Each row is where one point has got to under a steady rotation. How many ticks took it there?
The counts run from 0 to 689.
-0.72 +0.14 +0.68 +0.21 -0.66 -0.07 +1.38 -1.15 +0.15 -2.45 -0.05 -0.63 -1.34 -0.15 +1.58 +0.39 +0.04 +2.66 -2.54 -0.69 +1.59 +1.60 +0.35 -2.65 -1.71 +1.04 +2.75 -3.10 -0.71 +1.33 +1.94 -0.86 +3.30 +0.88 -> 587
+2.42 +0.35 +0.65 +1.02 -1.61 -1.08 +0.50 -2.79 -0.16 -2.11 -0.48 +0.48 -0.90 +1.04 +1.77 -0.13 -0.07 +0.34 +0.44 -2.16 +0.00 -0.25 +0.09 -0.02 +1.88 +0.28 +0.33 +0.13 -0.29 +0.59 +5.51 -3.26 +1.36 -1.54 -> 680
-1.51 +0.63 +1.56 -0.55 -3.60 -0.86 +1.14 +0.73 -1.59 +1.01 -0.44 +0.76 -2.09 -0.26 +0.86 +0.74 -0.31 -1.45 +1.26 -2.10 -1.44 +0.36 -1.75 +1.60 -1.03 -0.10 -4.08 -2.64 +0.57 +0.08 -3.48 +0.79 +0.10 +0.80 -> 21
+0.99 +1.70 +0.59 -0.75 -2.68 +2.48 -1.07 +0.49 -2.82 -0.17 -0.62 +2.46 -1.24 +1.07 +0.85 +0.38 -0.18 -1.13 +0.64 -1.15 +0.30 -1.66 -0.41 +2.56 -1.75 +2.66 -0.39 -1.31 +2.44 -0.11 -3.34 +1.54 +1.35 +1.37 -> 238
-0.44 -0.02 +0.62 -1.16 -0.86 -1.69 +1.60 -1.26 -0.69 -2.05 +0.45 -1.36 -1.15 +1.38 +3.28 +1.97 +0.55 +2.42 -3.69 -1.17 +1.81 -1.55 +0.25 -2.78 -0.98 -0.04 +2.23 -1.86 -1.68 -0.40 +0.11 +1.26 +3.66 +0.62 -> 586
+1.56 +2.08 +0.56 -1.38 -2.21 -1.56 +0.09 -1.78 -1.30 +0.97 +0.70 +1.19 +3.63 +0.46 +1.40 +0.96 +1.35 -1.83 +2.65 +0.08 -1.81 -0.16 -1.64 +2.00 -1.84 -1.65 -0.44 +0.49 +1.50 -3.01 -1.58 +0.71 -0.73 +2.62 -> 141
+2.61 -2.74 -1.82 +2.31 -2.36 -1.00 +0.21 -0.22 -1.85 -2.94 +0.97 +1.78 -0.15 -0.47 +2.57 +2.11 -1.46 -1.46 +2.13 -0.97 +0.75 +0.90 +0.45 +0.39 -0.47 -2.52 +2.71 -1.13 -1.02 -1.84 +0.23 -0.49 +0.46 -1.82 -> 570
+0.95 -0.22 +1.23 +0.54 +0.02 -0.19 +0.14 +1.35 +0.60 -3.18 +1.78 -0.19 +1.17 +1.92 +0.88 +0.10 +2.06 -2.54 +1.24 -0.04 -0.36 -3.76 +0.41 -0.28 +0.25 -1.99 +0.53 -0.02 +0.26 -1.52 +3.15 +3.05 +2.41 +1.19 -> 67
-2.09 -0.51 +3.12 -0.22 +0.14 -0.01 +3.09 +0.79 -0.35 -2.34 +0.12 -0.14 -2.97 +1.87 +2.30 +0.35 -1.50 +1.24 +0.24 +1.00 -2.02 +1.90 +3.28 -0.06 -1.57 +2.43 -1.06 -1.42 +1.22 +2.34 -0.35 +1.95 -1.18 -0.93 -> 412
+0.41 -0.96 -0.73 -0.30 -0.35 -2.49 -2.70 +0.72 +2.28 -1.04 -1.11 +0.70 +2.86 +0.35 -1.01 -2.15 +0.81 -1.66 +2.31 -0.04 +0.32 +1.34 +2.19 +1.79 -1.59 -1.94 +1.42 +0.76 -0.03 -0.94 +3.27 -1.11 -1.83 +1.62 -> 56
-2.74 -1.16 +2.12 -0.45 -1.04 +1.64 -0.44 +1.27 -0.08 +1.13 +0.76 -2.99 -0.26 +1.70 -2.44 -1.05 +2.31 +2.95 -0.83 -1.31 +1.38 -0.81 -2.45 -0.51 -0.06 -1.32 +0.04 -1.08 +0.47 -0.62 +1.69 -1.41 +1.32 -1.75 -> 387
-3.72 +0.40 -0.30 +1.60 +1.12 -3.51 +1.07 -0.50 -1.62 -0.69 +2.83 +2.56 -0.09 +0.15 +0.31 +0.46 +0.56 -0.13 +0.05 +1.44 -0.04 -0.78 -0.97 +2.27 +0.79 +0.39 +0.43 +0.39 +1.43 -0.83 -3.41 +0.75 -1.86 -0.08 -> 428
-3.61 +0.41 +1.71 +1.33 +1.23 -0.55 +1.95 +1.44 -0.20 -0.25 +0.59 +0.12 -0.23 -1.18 +1.29 +0.63 +0.29 +1.12 +0.82 +1.05 -0.11 +3.34 +1.87 +4.48 -0.30 +2.19 +0.04 +2.14 +0.29 +0.20 -0.61 -1.68 -1.39 +0.52 -> 518
-0.44 -0.38 +0.05 +0.66 -0.90 -1.33 +0.12 +0.08 -1.73 -1.26 -1.63 -1.16 -0.68 -0.24 -2.09 -0.35 -0.23 -2.01 +2.97 -0.49 +1.73 -0.06 +0.39 +2.92 +1.21 -2.05 -0.20 -0.67 -2.63 -3.45 +3.25 -1.48 +0.63 -2.70 -> 168
-3.07 +0.91 +2.27 -1.24 -1.43 +1.17 +0.46 -1.11 +0.77 +1.13 -2.00 +0.23 -1.57 +0.34 +0.36 -2.36 -0.32 +3.11 -1.21 -0.33 +0.28 +2.84 -1.18 +0.79 -1.61 -0.16 -2.15 -2.53 +1.99 +2.97 -0.62 +0.69 -1.41 +0.52 -> 619
+1.75 +1.27 -0.77 -0.63 -3.38 -3.45 -0.39 -1.81 -3.48 -0.56 -0.83 -0.56 +1.56 +1.06 -3.00 -0.15 -0.86 -2.15 +2.06 -0.09 +0.12 -2.68 -2.12 +1.06 -1.80 -2.06 -1.16 -0.41 +0.60 -3.50 -0.46 -1.51 +0.12 -1.12 -> 252
+0.73 +0.07 +1.61 +0.40 +0.67 +2.87 -1.20 -0.09 +1.30 -1.50 +0.69 -0.73 +0.34 +0.58 +0.21 -3.66 +0.91 -1.28 +1.67 -0.36 +0.83 -1.79 -0.49 -0.95 +1.34 +0.98 +0.36 -3.40 -1.40 -0.91 +5.40 +0.26 +1.74 -0.09 -> 71
+1.33 +2.49 +1.02 +0.01 -0.97 +0.14 -0.18 -2.21 +0.80 -1.65 -1.79 +2.14 +0.57 +0.12 +0.93 -2.57 -1.09 -1.62 +3.51 -0.28 -0.73 +0.99 +0.54 +2.11 -0.02 -0.62 -3.57 -0.92 +2.06 +2.07 +1.61 -1.26 -2.62 +0.87 -> 537
+1.42 +0.32 +0.84 +1.12 -1.04 +1.10 +1.73 -0.32 +0.52 -1.49 +0.36 -0.97 -0.60 -0.56 +0.28 -2.15 -0.16 +1.00 -1.99 -0.02 -0.05 +1.03 -1.46 -2.49 +0.12 +2.22 +2.85 -4.07 -2.19 +1.21 +3.05 -1.08 +2.15 +1.03 -> 588
-3.52 +0.22 +1.35 -1.19 +0.20 +2.47 -1.17 +1.50 +1.16 +0.64 +1.92 +0.73 +1.06 +0.28 -0.94 -3.16 +2.22 +0.36 +0.38 -0.31 +0.22 -1.11 -0.56 +1.09 -0.13 -0.52 -2.22 -0.12 +3.52 +0.64 -2.57 +0.15 -1.36 +1.33 -> 530
+1.96 -1.23 +1.08 +0.12 -1.99 +1.63 -0.01 +2.94 -0.82 -2.96 -0.47 -0.80 -0.05 +0.93 +1.58 +2.41 -1.44 +0.58 +1.34 +0.18 -0.26 +1.27 +3.18 +0.36 -2.39 -1.75 +2.14 -1.89 +0.77 -2.26 +1.27 -0.32 +0.36 -0.94 -> 269
-3.66 -0.54 +1.60 +0.64 +0.87 +1.32 +0.83 -1.33 +0.00 +2.77 +3.06 +0.28 +2.32 -1.24 +1.41 -0.98 +2.85 +0.78 +0.43 +0.67 +1.16 +0.45 -2.54 +0.00 +2.28 -0.72 -2.32 -1.41 +0.10 +1.38 -1.29 +1.13 -0.99 -0.97 -> 308
-0.82 -2.45 +0.73 +0.92 -1.09 -0.19 +1.21 -1.56 +1.54 -0.22 +2.51 -0.55 -1.65 +2.18 +0.43 -3.51 +0.85 +0.76 +1.15 +0.08 -0.94 -0.55 -3.51 -2.66 -0.02 -1.57 -0.21 -2.77 +1.17 +0.69 +1.01 +1.91 +0.34 -1.62 -> 192
+0.37 +0.43 +1.93 -1.08 -2.82 +1.29 +2.76 -1.40 +1.25 -0.40 -0.14 -1.37 +1.99 +0.17 -1.22 +0.46 +0.04 +1.42 -0.91 -2.43 -1.62 +1.04 +2.18 +0.47 -1.86 -0.10 -1.62 +1.52 +1.59 +3.90 -2.09 -1.43 -0.47 +0.37 -> 14
-2.09 -2.55 +0.18 +1.60 -0.52 -2.05 +2.36 -0.07 +0.59 -0.27 +3.19 -0.37 -2.65 +0.43 +2.27 -1.62 +0.28 -0.52 +2.04 -1.40 -2.15 -0.55 -0.62 +1.26 +0.21 +3.67 +0.78 +1.01 +0.21 -2.36 -0.84 +0.71 +1.23 -0.63 -> 201
-0.29 -3.45 +1.42 +2.72 -1.19 +3.33 +2.31 +0.70 +0.05 -1.33 +2.90 -1.77 +1.15 -0.60 +1.26 -2.47 +0.09 -0.02 +2.45 -0.02 -0.18 -1.67 +0.95 -2.59 -0.53 -2.05 +0.62 -1.82 -0.27 +0.18 -0.20 +1.11 +0.07 -2.51 -> 187
+0.96 -2.25 -0.99 -0.71 -2.25 -2.95 +2.58 +0.02 +0.92 -0.72 -0.69 -3.25 +0.59 +2.03 +0.56 -0.38 -1.46 +1.00 -1.47 -0.50 -0.52 +2.97 +2.03 +0.58 -2.22 -1.58 +2.62 +1.24 -1.72 +1.38 +1.05 +0.93 +1.05 -1.00 -> 490
+0.69 +1.72 +1.49 +0.96 -0.12 +1.44 +2.17 -1.99 -1.50 -1.19 +1.48 +1.43 +1.21 -1.68 -0.04 -1.56 -1.09 -2.25 +1.93 +0.43 -1.13 -3.05 +1.37 -1.22 -0.31 +2.55 -2.05 -1.61 +1.27 +2.22 -2.65 +0.04 -0.91 +0.06 -> 330
-1.24 -1.69 +0.78 +1.65 -2.28 +1.45 +0.24 +0.77 -2.30 -2.03 -0.21 -1.20 +0.66 -2.27 -0.72 +0.08 +0.56 -0.28 +0.47 -0.28 +0.04 -0.33 +0.17 +2.00 -0.95 +1.54 +3.67 +0.49 -2.14 -2.32 +2.55 +1.21 +3.09 -0.08 -> 376
+0.76 +0.59 +2.11 +0.22 -1.18 +0.80 +1.77 +1.73 -1.43 -2.55 -1.15 -3.35 +1.37 +1.06 -2.21 +1.26 +0.89 +0.58 -2.20 -0.74 +1.06 +1.19 +1.37 +0.63 +1.01 -1.60 +0.33 -0.19 -2.76 +1.25 +3.50 -2.14 +1.45 -0.34 -> 384
+0.05 +0.24 +2.22 -0.09 -2.29 -0.42 -1.33 -0.42 -1.55 -2.34 -2.14 +1.31 -1.10 +0.86 -0.26 +2.45 +0.32 -0.86 +2.11 -0.82 -0.88 -0.50 +0.05 +0.89 +0.71 -0.87 -1.83 -2.76 +0.01 -2.54 +5.13 -1.29 +0.85 -0.66 -> 163
+2.30 +2.68 +0.79 -1.42 +0.04 -0.88 +1.78 +0.99 -0.93 -0.21 +0.27 +0.32 +0.76 +2.25 -0.98 -0.01 -2.55 +0.32 -0.75 -0.09 -0.91 +0.20 +1.80 +0.90 -2.11 +2.84 -0.54 +1.25 +1.10 +1.37 -1.59 -4.83 -1.12 +1.99 -> 125
+0.75 +2.45 +0.38 -1.60 -1.24 -0.56 -0.81 -1.03 -2.00 -2.79 -1.90 +2.07 +0.20 +0.03 -3.47 +0.99 +0.04 -3.36 +0.68 -1.15 -0.68 -0.86 +1.67 +1.39 -1.43 +0.95 -0.87 -2.49 -0.27 +0.28 -1.25 +1.27 +2.24 +1.49 -> 242
-1.10 +1.44 +0.00 -0.74 +0.34 -3.04 +2.34 +0.40 -1.66 +0.91 -1.37 -0.81 +0.51 +0.28 +0.21 -2.30 -1.57 -1.35 -0.17 +2.79 +1.71 -2.13 +0.89 +2.83 -1.54 -1.06 -2.43 +1.35 +0.13 +1.13 -2.17 +1.32 -1.87 +0.62 -> 632
+2.98 -2.30 -1.38 +1.18 -2.36 -1.33 -1.37 -1.30 +0.18 +1.26 +0.52 +0.59 +2.52 +0.53 +2.35 -1.44 -0.94 +1.20 -0.33 -0.39 +2.54 -1.19 +0.23 -1.90 -1.07 -1.47 +0.64 +0.12 +2.29 +0.32 +1.61 -4.36 -1.85 -1.96 -> 568
+0.56 +1.77 +2.40 +0.27 -1.72 -0.43 -0.68 +0.81 -1.22 -3.32 -3.38 -1.48 +1.20 +0.69 +0.96 +0.81 -0.29 +1.32 +0.01 -0.72 +0.73 -3.33 +3.27 +0.95 -1.22 -1.78 -0.49 +1.11 +0.92 -0.03 +2.52 -1.35 +0.82 +1.77 -> 157
-1.47 -2.34 +1.04 -0.89 +0.18 +2.41 -0.32 +0.11 +2.58 -1.31 +0.15 -1.51 -1.86 +1.24 +3.14 -0.79 -1.14 +2.52 +1.02 -1.46 +1.41 +1.70 +2.82 -0.98 -0.69 -0.12 +0.82 -1.19 +0.67 +0.65 +1.79 -1.27 -0.16 -3.35 -> 185
-1.42 -0.67 +0.37 +0.43 +2.31 -0.79 -1.61 +2.59 +0.11 +1.58 +1.79 +3.80 -0.23 +0.40 +2.13 +0.04 +1.01 +0.09 -1.15 +0.51 +1.41 +0.56 +2.28 +1.62 +0.16 +2.66 -0.07 +0.86 +2.86 +0.51 -1.42 -1.82 -1.96 +1.00 -> 434
-2.73 -2.43 -0.41 +0.82 -0.53 -1.43 -0.06 +1.11 +1.58 -0.15 -0.95 -2.48 -0.92 -1.02 +2.53 -4.21 -0.27 +2.87 +0.43 +0.15 +1.92 -1.14 -1.49 -0.28 -1.82 -1.74 +1.61 -0.44 -0.15 -1.94 +1.37 -0.72 +0.82 +0.38 -> 281
